Each row has a name. Each question is about the rows just above it.

Columns, left to right: W V Z F H R P T G
j412: [172 147  84 137  98 102 125  87 115]
j140: [197 140 101 132 135  81 126 105 111]
j220: [132 117  99  72 167 163  97 125 105]
j434: [128 122  87 110 101 137 114  67  96]
Which column holds [167 101] top down? | H
[105 125  67] is in which column, read top down? | T

Columns, left to right: M Q A C Y J E U S
j862: [104 124 174 175 100  61 117 171 159]
j26: [105 136 185 114  63 144 169 131 115]
j954: [105 136 185 114  63 144 169 131  89]
j790: [104 124 175 173  96  63 122 172 155]
j126: [104 127 179 161  79  75 147 171 139]
j444: [104 171 111 107 163 120  95 178  90]
j824: [104 138 185 106  68 154 163 128 110]
j127: [104 124 175 173 113 142 101 156 116]
j17: [104 143 170 110 178 142 126 136 149]
Which column holds this, read top down? [105 104] | M
Which column holds [154 142 142] top down? | J
Which column holds [100  63  63  96  79 163  68 113] top down? | Y

Columns, left to right: sil musu tate vezo Fize Vasab tanub vezi Tani
j884: [189 140 139 139 189 139 107 107 184]
j852: [123 202 205 200 123 204 137 135 107]
j149: [136 155 157 155 136 156 153 153 135]
j918: [105 132 134 132 105 134 205 206 119]
j41: [198 118 117 119 198 117 113 114 199]
j716: [148 106 106 106 148 106 176 178 164]
j100: [113 186 188 184 113 188 159 158 106]
j265: [131  91  91  92 131  91 204 207 155]
j333: [203 106 104 106 203 104 115 116 207]
Whose row is [189 140 139 139 189 139 107 107 184]? | j884
Which column holds this, read top down? [139 200 155 132 119 106 184  92] | vezo

Columns, left to right: X D K L B N
j959: [ 82  76  85  78 194  77]
j655: [191  76  85  78  79  77]
j80: [82 76 85 78 79 77]
Where do [ 82  76  85  78 194  77] appear? | j959
Whose row is [82 76 85 78 79 77]? | j80
[ 82 191] is in which column, read top down? | X
Which column holds this, read top down? [194  79] | B

Columns, left to right: basoz mit Pagem met
j689: [ 83  71 172 183]
j273: [ 77  75 176 180]
j430: [ 81  71 173 183]
j35: [178  79  81 179]
j219: [ 82  71 173 183]
j993: [181  79  78 178]
j931: [182  79  78 178]
j104: [ 83  71 172 178]
Which column holds this, read top down? [77 81] | basoz
Which column holds [179 183 178 178] top down? | met
Which column holds [173  78  78 172] top down? | Pagem

Columns, left to right: gifur det Bip vas kule
j702: [112 112 148 144 148]
j33: [125 126 141 137 141]
j373: [197 198 109 114 109]
j694: [130 131 135 131 134]
j840: [110 110 163 159 163]
j72: [123 124 143 140 143]
Which column holds this, read top down? [144 137] | vas
Which column holds [135 163 143] top down? | Bip
[109 135] is in which column, read top down? | Bip
[109 134] is in which column, read top down? | kule
[141 109 134 163] is in which column, read top down? | kule
Which column holds [144 137 114] top down? | vas
[126 198 131 110 124] is in which column, read top down? | det

Columns, left to right: Kiso Kudok tesot tikif zad noni Rap supo
j906: [187 158 137 191 164 122 139 136]
j587: [148 128 142 191 149 150 159 160]
j20: [145 142 164 187 122 147 183  99]
j137: [113 117  79  66 134 124 124 147]
Which column holds [145 113] top down? | Kiso
[158 128 142] is in which column, read top down? | Kudok

Columns, left to right: labu mig Kisef fis sarof
j469: [154 152 174 157 135]
j623: [159 156 185 117 134]
j399: [149 149 154  76 143]
j895: [149 149 154 130 130]
Whose row is [149 149 154  76 143]? | j399
[134 143] is in which column, read top down? | sarof
Which column holds this, read top down? [154 154] | Kisef

Columns, left to right: gavo nefus Zata kuze gono vis fiz
j946: [121 141 115 103 139 127 129]
j202: [103 132 111 127 118 162 104]
j531: [135 134 143 150 124 133 112]
j101: [115 130  78 113 120 114 105]
j351: [108 118 113 139 119 129 128]
j465: [106 115  99 130 117 124 128]
j991: [134 137 126 120 133  99 133]
j888: [106 115  99  97 125 105 125]
j84: [137 132 149 151 124 138 115]
j659: [153 108 124 106 133 107 156]
j73: [130 136 123 117 132 103 132]
j208: [132 128 136 157 135 112 132]
The row with [108 118 113 139 119 129 128] is | j351
[130 118 115 137] is in which column, read top down? | nefus
Which column holds [139 118 124 120 119 117 133 125] top down? | gono
Which column holds [132 134 130 118 115] top down? | nefus
Which column holds this, read top down? [121 103] | gavo
Which column holds this, read top down? [103 135] | gavo
Which column holds this, read top down? [132 134 130 118 115 137 115 132] | nefus

Columns, left to right: zan Mep sekin lese
j257: [142 120 145  94]
j624: [ 56  68 186 201]
j153: [132 154 152 103]
j756: [ 54  65 160 189]
j796: [149 102 111 168]
j774: [152 143 133  91]
j406: [ 82  98 163 201]
j515: [147 146  84 131]
[120  68] is in which column, read top down? | Mep
Which column holds [186 152 160] top down? | sekin
[ 65 102] is in which column, read top down? | Mep
Which column holds this, read top down? [111 133] | sekin

Columns, left to right: Gef revos gup Vamop feve
j105: [152 150 104 161 114]
j510: [146 169  98 183  97]
j68: [168 174  82 195  96]
j640: [104  71 170  51 171]
j691: [ 82 129 154 118 120]
Which column holds [161 183 195  51] top down? | Vamop
[ 98  82 170 154] is in which column, read top down? | gup
[114  97  96] is in which column, read top down? | feve
Which column holds [114  97  96 171] top down? | feve
[ 96 171] is in which column, read top down? | feve
[ 98  82 170] is in which column, read top down? | gup
Which column holds [150 169] top down? | revos

Columns, left to right: Fak Vuda gak Fakef fanub
j59: [122 204 116 117 111]
j581: [132  68 139 128 132]
j296: [152 176 143 128 141]
j923: [170 124 134 129 119]
j194: [126 119 132 132 177]
Which column holds this, read top down? [117 128 128 129] | Fakef
Which column holds this, read top down? [128 128 129] | Fakef
Which column holds [152 170 126] top down? | Fak
[139 143] is in which column, read top down? | gak
Which column holds [204  68] top down? | Vuda
Which column holds [134 132] top down? | gak

Columns, left to right: Gomag vus zako Defu ritak pogi Pinat
j158: [112 136 121 125 128 130 137]
j485: [ 80 159 137 140 146 156 146]
j427: [ 82 157 123 127 144 144 147]
j212: [153  90 191 130 168 178 159]
j217: [142  96 185 124 173 181 166]
j917: [ 95 131 125 100 158 144 163]
j809: [137 129 166 168 130 156 123]
j88: [ 90 137 109  96 152 133 159]
j450: [ 98 154 157 158 149 166 140]
[159 166] is in which column, read top down? | Pinat
Which column holds this, read top down? [146 144] | ritak
Which column holds [146 147 159 166 163 123 159 140] top down? | Pinat
Which column holds [112  80] top down? | Gomag
Which column holds this, read top down? [ 80  82 153 142  95 137  90] | Gomag

Columns, left to right: lev Zozi vove sud kige dugu taz dones
j682: [131 132 134 135 143 132 119 125]
j721: [107  65 161 146  83 161 122 111]
j97: [138 128 123 130  68  86  84  69]
j769: [107  65 161 146  83 161 109  88]
j555: [ 96  87 161 119 126 136 122 104]
j449: [115 119 117 134 124 116 138 123]
Which column holds [125 111  69] top down? | dones
[161  86] is in which column, read top down? | dugu
Which column holds this, read top down? [ 88 104 123] | dones
Which column holds [130 146] top down? | sud
[134 161 123] is in which column, read top down? | vove
Which column holds [ 88 104] top down? | dones
Which column holds [128  65  87 119] top down? | Zozi

Columns, left to right: nogi muri Meniv rim
j468: [102 156 106 190]
j690: [158 137 112 139]
j664: [147 143 135 139]
[139 139] is in which column, read top down? | rim
Which column holds [102 158] top down? | nogi

